In the rows, zero is written as 128.
Turns in one plane each, and the order they were made in; the first pair answered
P (before => after):
[145 136 128 122 125 150 131 118 124 135 144 134 115 122 124 121 119 132
 137 126 120 127 123 137 135 124] => [146 141 129 121 127 149 129 118 134 131 136 135 112 114 120 128 124 120
 125 128 125 128 135 136 130 124]
[107 112 129 146 179  72 110 157 131 112 132 129 161 147 150 150 132 108
 115 135 132 141 121 113 124 165] => [102 111 113 139 162  83 121 147 108 111 153 134 163 158 156 143 116 137
 138 121 127 131  85 122 125 168]
[125 116  93 147 134 108 104 144 162 115 180 113 130 140 162 119 161 102
 115 105  82 118 126 154 126 137] => [129 119  93 144 134 114 108 139 158 115 184 111 130 138 163 119 159 106
 119 102  82 115 123 156 127 136]
[128 122 148 113 159 119 140 143  99 131 105 140 124 126 139 123 107 130
 141 134 147 145 129 122 102 145] => [125 120 146 114 154 125 144 143  94 127 112 140 125 126 137 118 106 138
 146 134 147 145 120 126 105 143]
R (before => after):
[113 137 116 153 160 103 125 143 168 121 136  86 142 132 143 127 149  97
 100 121 137 153 157 123 146 108] => [112 132 123 156 164  98 126 142 157 131 133  93 147 131 139 125 145  97
  94 129 139 152 153 113 151 114]
[133 142 165 111 135 122 130 114 162 137  87 146 120 130  98 136 110 134
 103 150 162 143 165 104 136 123] => [126 139 166 120 149 115 129 115 146 142  90 163 131 135 101 137 110 141
 110 155 167 147 153  96 137 134]
[128 139 133 117 103 142 140 115 140 133 124  93  93 118 122 115 133 121
 116 128 127 121 130 140 128  87] => [128 133 146 125 109 137 138 120 126 145 114  94 102 118 113 113 123 121
 105 139 132 128 126 120 138  95]
E (before => after):
[137 140 144 124 129 146 141 143 127 150 118 132 118 112 114 125 115 139
 122 145 131 125 124 124 138 113] => [138 137 145 121 127 144 143 143 132 149 118 132 120 116 118 125 114 135
 126 145 134 126 128 123 135 113]
[171 114 163  87  66 220 171 104 110 116  84 112 107  87  89 129  99 166
 153 135 190 169 153  94 117  98] => [148 110 189 128 123 169 154 132  68 145  71 127 154 108  95 137  89 151
 117 157 200 178 134  36 131 146]
[165 153 139 104  99 161 129 116 125 163 137 133 107  75  90 120 145 145
 137 144 137 102 151 118 145  99] => [155 149 165  96 118 144 128 135 135 148  97 135 122  93  92 140 132 123
 126 148 164 128 188 107 137 110]
[104 155 144 112  78 128 131 127 107 153 112  81 123  90  92 114 124 156
 109  99 118 134 123 117 189 110] => [104 153 149  98  83 127 130 126 113 136  90  81 129  98  91 124 116 143
 110  97 131 148 146 116 182 104]
D (before => after):
[158 110 154 124 139 127 107 107 148 115 135 154 126  80 130 156 149 163
 124 128 140 115 153 115 156 100] => [158 110 159 124 124 131 109 100 140 115 134 140 120  78 123 150 142 168
 122 127 140 115 144 113 166  91]
[112 128  78  98  87 137 160 116 123 109 167 112 114 152 177 119 120 143
 175  77 107 128  82 185 113 125] => [101 126  81 105  83 124 160 122 116 120 168  87 122 156 171 107 109 142
 162  81  98 127  70 176 125 119]
[124 100  85 110 146 103  84 151 145  95 141 132 132 184 146 131 128 135
 115  99 106 129 116 139  96 132] => [136 105  78 101 138 120  90 139 147  88 141 143 122 182 150 133 130 145
 132  99 113 126 127 148  87 122]
Then:
Between the rows of a pair lie 2 to 3 turns.
[104 121 107 154 135  92 120 143  57 140 156 133 168 146 147 144 127 147
 136 129 111 101  80 116 148 156] => [ 98 116 125 143 152  77 120 156  63 126 125 134 180 157 148 160 113 128
 131 135 130 124 110 108 141 157] -> E E E
[159 148 107  97  74 172 148 100 154 109 151 127  82  98 124 119 148 157
 161 121 122 117 138 164 107  74] => [151 152 139 112  77 149 135 120 169 119 132  82  79  88  96 110 144 122
 109 135 117 131 159 140 130  63] -> P D
[123 115 102 164 145 128 101 115 133 126 160 165 158 138 158 122 152 125
 134 142 110 124 121 135 113 173] => [137 118 124 122 118 151 122 104 151  99 108 155 143 145 146 137 124 131
 156 137 151 150 174 142  96 141] -> D D E
[133 132 113 145 136  95 104 114  72 130 173  82 144  94 127  99 113 145
 136 108  90 114  71 129 148 135] => [115 131 127 123 128  76  98 133 109  96 146  41 143 114 132 112 102 108
 121  93 100 143 122 149 142 121] -> E D D
[116 139 140 120 150 133  92 106 169  94 155 138 132 139 134 117 122 103
 105 137  87 148 168 130 147 113] => [123 143 131 128 148 136  90  99 162 105 173 153 132 130 138 110 131 113
 108 134  80 137 148 134 143 121] -> E E D
[131 121 146 100 108 144 142 119 142 109 112 117 120 157 117 152 105 103
 135 105 154 139 172 131 106 104] => [111 114 154 148 128 112 121 135  96 154 135  95 146 155 110 126  91 103
  93 119 127 125 108  94 146 135] -> D D E
[139 149 136 138 159 128 124 143 151 135 130 116 112 102 129 165 141  93
  94 169 138 123 144 117 125  82] => [141 148 125 157 160 131 122 136 122 155 154 129 116  97 131 153 143 115
  97 168 126 108 106 109 135  96] -> R E R
[ 89  90 139 158 146  78  92 155 136 123 130 125 137 157 143 127 109 105
  90 129 129 114  93 123 106 159] => [104  97 123 116  87 117 113 135 179  86 127  98  97 146 138 125 109 115
 119 108 130 116 128 174  92 107] -> E E D
[101 130 127 145 141 108 139 119  92 153 131 160 141 144 132 126 157 142
 125 152 113 116 102  93 155 192] => [130 137 113 104 109 157 159  91 121 122 129 181 114 132 136 136 168 160
 172 142 131 116 142 130 125 160] -> D D E
[159 133 120  97 120 141 144  83  97 143 157 152 105 114 150 128 170 133
 178 130 139 101 121 142 120 140] => [156 132 146 101 145 125 146  93  80 144 124 170 124 128 145 143 159 122
 168 145 162 119 138 109 120 156] -> E E D
[119 160 140 153 128 123 117 136 134 165 130  47 130 121  76  71 116 103
  88 149 132 118 104 114 126 128] => [114 155 121 150 119 125 116 136 134 158 151  47 125 122  90  62 121 111
 102 136 117 113  83 139 125 127] -> R E D
[134 131 128 121  94 137 130 124 169 127 114  91  87 117 108 113 125 133
 153  99 129 127 128 156 114  96] => [124 123 135 169 167  89 100 152 130 161 124 142 139 127 122 119 138 117
 120 120 122 117  90 112 118 163] -> E E D
[122 140 136 135  89 163 100  97 201 121 115  31  96 100  93  79  68 106
  93  96 137 143 168 118 143  59] => [ 99 132 141 179 134 117  75 125 177 148 137  31 131 105 100  71  74  83
  48 106 111 136 134  86 167 102] -> D E
[165 133 121 116 139 153 134  97 103 185 133 176 110  95 100 123 123 192
 154 146 135 105  89 112 137 136] => [165 136 125  81 105 171 150  94 141 146 105 135  91  98  92 129 102 180
 165 131 152 129 137 138 128  96] -> D E
[ 95 110 145 125 131 133 151 138 125 121  77  98 147 153 137 138  58 121
 110 133 179 154 163  90 138 106] => [116 118  93 127  78 183 155 103 127 136 153  93 104 112 135  99  83 165
 133 114 131 102 105 132 151  76] -> E E
[124 127 113 109  97 156 151 101  99 129 119 157 126 136 141 102 115 177
 162 116 135 127 109 118 117 124] => [ 95 125 123 136  99 121 135 126  97 144 123 101 140 147 131  88 101 153
 117 118 117 133  89 101 147 128] -> R D D
[149 143 125 122  74 169 151  99 133 132 125  97  81  93  96  98 104 158
 144 120 133 119 127 147 144  70] => [130 134 175 147 167 108 128 141 107 147  69 137 145 125 103 132  96 114
 104 156 169 150 153  74 144 134] -> P E R
[ 89 116 147 156 123  97 142 118  91 168 116 113 101 119 150 126 131 131
 149 112 129 151  63 115 140 137] => [101 113 142 152 158  88 131 130 107 154 115 156 115 127 173 149 156 117
 158 120 136 151  82 118 117 159] -> D D
[124 127 138 124 146 129 128 130 138 117 103 145 142 137 124 147 123 133
 141 141 147 142 154 120 117 134] => [137 133 118 129 115 149 128 112 140 129 142 135 120 114 118 119 137 153
 144 133 116 117 128 143 124 116] -> E E R
[160 125 140 114 124 168 104 145 179  99  86 102 105 162 131 122 144 114
  81 124 123 145 187 128 119  96] => [180 121 134 130 164 175  99 137 155 116  99 180 120 155 146 142 174 130
  97 139 129 131 171 111  99 134] -> E D D
[147 129 111 151 161 128 114 122 159 130 159 195 131 113 147 132 164 106
 125 153 113 120 163 123 125 148] => [143 130 148 120 133 145 139 116 156 114  96 167 119 123 122 138 121 115
 135 154 156 152 201 112 123 120] -> D D E
[152 137 140 129 130  97 122 108 144 104 119 135 140 130 141 173 150 123
 150  89 155 114 181 122 104 135] => [164 137 128 145 135 106 122  97 125 127 148 159 139 115 143 162 163 149
 156  93 144  93 147 118 112 142] -> E D E
[126 133 151 152  89 136 136 133 141 145 127  64 103  78  84 102 111 129
  93 131 125 123 126 120 147  87] => [112 123 167 170 138 104 136 151  99 164 110 107 148 106  95 118  98 130
  87 142 143 130 106  75 144 137] -> E E R
[125 124 126 146 119  99 118 130 101 128 132 146 133 158 164 128 117 119
 103 106 117 126  87 122 131 158] => [139 134 112 123  79 127 127 115 135 115 143 124  98 138 154 114 124 127
 113  95 107 120 102 154 130 115] -> E R
[113 159 130 104  92 148 163 159  95 176 142 143 147 112 103 117  84 181
 144 142 136 146 110 104 164 137] => [ 98 153 131 120 136 114 143 180  97 175 144 154 173 125 121 126  97 153
 118 149 129 151 114  93 163 165] -> D D
[136 137  83 103 107 177 129 118 141 119 180 150  86 128 127 116 133 144
 189 106 109 120 111 154 118 119] => [121 137 104 114  87 169 127 121 128 138 173  95  81 123  99  88 108 146
 156 108 102 126  97 137 155  98] -> D R
[163 142 107 127 131 171 130 105 130 129 163 189 117 112 150 136 153 150
 146 132 113  98 122 150  95 132] => [169 145 137 116 117 181 140 105 144 119 116 173 101 108 125 143 139 137
 139 144 141 120 171 138  92 105] -> P E D
[138 116 107 140 159 107 114 139 129 132 156 145 150 151 160 149 141 133
 106 134 104  99  86 133 125 155] => [137 119 119 103 147 114 126 134 161  93 112 135 138 165 161 177 128 115
 123 127 137 126 150 150 103 130] -> E E
[119 131 117 147 162  99 117 138  87 153 135 172 166 158 152 149 123 117
 138 138 135 133  82 104 126 183] => [137 136 111  87 109 142 141 116 149  94 105 152 123 158 148 158 119 111
 180 115 159 148 156 166  96 124] -> E E
[146 133 108  95  92 165 134 112 160 110 136 125 102 110 126 133 144 140
 158 111 118 119 156 167 116  99] => [111 128 157 104 118 118 125 142 137 114  75  90 138 147 113 147 101 107
 115 126 147 157 178 113 134 118] -> D E
[114 107 119 150 138 155 128  85 153 117 170 151 142 134 166 144 161 114
 164 127 117 113  94 175 124 179] => [110 111 125 140  98 179 143  69 148 128 166 119 119 123 144 125 136 134
 166 118 118 107  80 174 141 148] -> D D
[133 120  77 108 124  98 117 130 167 116 197 166 137 155 177 130 170 124
 146 110  92 123 115 184 108 127] => [114 115 106 128 165  61 108 158 152 124 168 175 169 180 178 151 159 102
 122 124 111 142 125 145 115 161] -> E E
[134 114 164 112 154  79 100 166 114 108 107 113 141 167 143 135 102 113
 125 121 133 134 125 133 140 147] => [149 118 126  92 108 114 111 139 133  96 146 111 105 149 150 119 115 136
 162  99 111 112 106 187 130 117] -> R E E
[100 130 141 122 151  98 131 131 167 114 114  88 128 136 123 135 121  86
  79 142 123 150 169 120 136 104] => [108 134 109 140 133 106 122 118 160 132 173  84 115 112 129 105 145 101
  81 136  86 115 123 144 145  99] -> E E D
[117 134 122 145 121 130 134 120  79 159 129 121 134 137 129 105  93 160
 133 136 129 129  75 101 142 140] => [128 137  96 116  88 154 140 107 119 130 149 115 105 126 133 103 112 164
 162 117 121 123  90 153 126 110] -> D E
[118 115 128  96 113 119 131 113 163  86 126 109 121 157 151 139 119 126
 147 115 126 145 128 157 112 132] => [107 117 142 106 101 117 128 115 152 100 118  77 118 152 133 126 104 125
 124 120 121 147 119 139 134 121] -> D D R
[146 144 135 129 136 116 144 112 125 119 139 152 126 129 138 157 152 143
 151 150 143 102 175 137 104 147] => [139 140 145 143 149 102 138 122 122 129 135 147 137 133 135 155 148 133
 137 156 139 105 170 121 112 161] -> R E
[114 124 131 138 163 125 120 135 106 136 121 163 158 153 173 126 127 141
 112 163 142 145 113  82 132 159] => [126 132  92 131 103 161 124 107 125 137 168 136 117 121 162  95 142 170
 129 142 112 117  85 129 142 122] -> E D R
[112 134  95 164 127  88  98 153 116 123 137 145 125 143 133 141 155 123
 100 110  66 122 121 146 115 172] => [114 137 111 125 110 100 114 152 142  91  92 133 115 156 131 161 136 108
 112 106  95 153 177 156 100 151] -> E D E
[114 138 155 141 135 100 111 140 155 132 116  90 134 122 114 112 112 100
  92 143 120 140 132 117 150 113] => [121 135 148 147 172  90 107 145 146 129 117 148 156 130 131 132 132 101
 107 150 133 144 136 108 131 149] -> R D
[118 118 111  95 131 148 142 121 106 112 122 165 147 157 154 144 110 144
 175 103 148 121 131 142 105 148] => [120 118 107 115 133 146 142 116  92 131 146 169 155 150 156 130 116 154
 172 105 132 113 101 135 113 157] -> E E
[ 96 186 176 146 120 108 115 173 187 155 146 122 119 136 150 165 133  59
  94 136 117 139 143 126 157 121] => [109 192 173 152  95 127 122 161 185 172 162 114 100 113 132 147 133  79
  97 135 106 126 124 126 170 102] -> E E R
[116 143 102 119  99 142 146  96  85 119 170 113 125 148 123 108 125 160
 151  99 123 109  58 133 149 131] => [ 99 145 128  91  86 134 154 105 110  89 116  72 122 169 115 126  98 129
 145  95 154 144 114 138 145 107] -> E D
[171 132 193 151 134 100 133 156 105 178  93 120 144 120  84  80 100 124
  97 168 139 133 150  68 167 145] => [191 144 146 121  66 146 148 126 163 145 139  87  89  92  91  60 122 136
 127 137 110 113 162 152 149  88] -> E D E
[118 134 138 133  98 136 132 115 113 151 105  91 112 112  95 109 102 132
 108 127 133 130 117 112 145 101] => [124 126 131 139 167 106 107 141 129 129 107 159 147 130 134 150 145  99
 106 137 138 136 144 111 112 153] -> D D D
[100 168 111 133 147  77 144 163 168 115 108 110 136 142 104 124 103  97
 120 155 157 173 163 105 124 124] => [119 174  71 135  98 119 149 132 172 132 173 104  99 109 101  96 124 134
 140 139 118 138 120 145 134  95] -> E E
[173 128 123 150 181 114 133 103  94 175 134 182 131 124 134  94 148 167
 127 140 158  96 120 108 123 128] => [183 135 118 113 144 139 146  85 123 149 121 168 100 122 132  99 138 176
 152 131 171  99 153 141 110  94] -> D E
[103  95 140 157 162  95  92 140 127 140 135 122 161 135 143 124 139 121
  79 139  82  98 122 116 150 149] => [124  95 119 133 173 112  96 129 137 118 143 175 158 134 165 144 161 132
 119 131  92  98 137 141 115 156] -> R D
[114 118 135 150 123 102 110 166 127 147 123 103 145 106 115  96 122 115
  89 132 115 133  91  97 143 111] => [133 123  99 126  84 139 123 138 143 127 152 107 114 100 124  91 132 142
 133 112 106 117  86 146 126  86] -> R E
[139 131  86 152 124  86 168 107 115 114 126 148  87 149 159 138 151 155
 148 111 114 140 112 172 149 136] => [121 131 112 158 150  63 163 122 100 121  94 144 107 165 151 147 132 139
 127 120 127 155 114 141 162 152] -> D E E
[118  90 142 172 129  91 118 156  89 170 163 107 126 141 126  93 103 111
 103  91 138 108  65 104 140 153] => [138 103 134 137  68 139 136 132 126 147 162  74  78 114 102  79 103 122
 125  77 143 110  97 148 133  94] -> E R
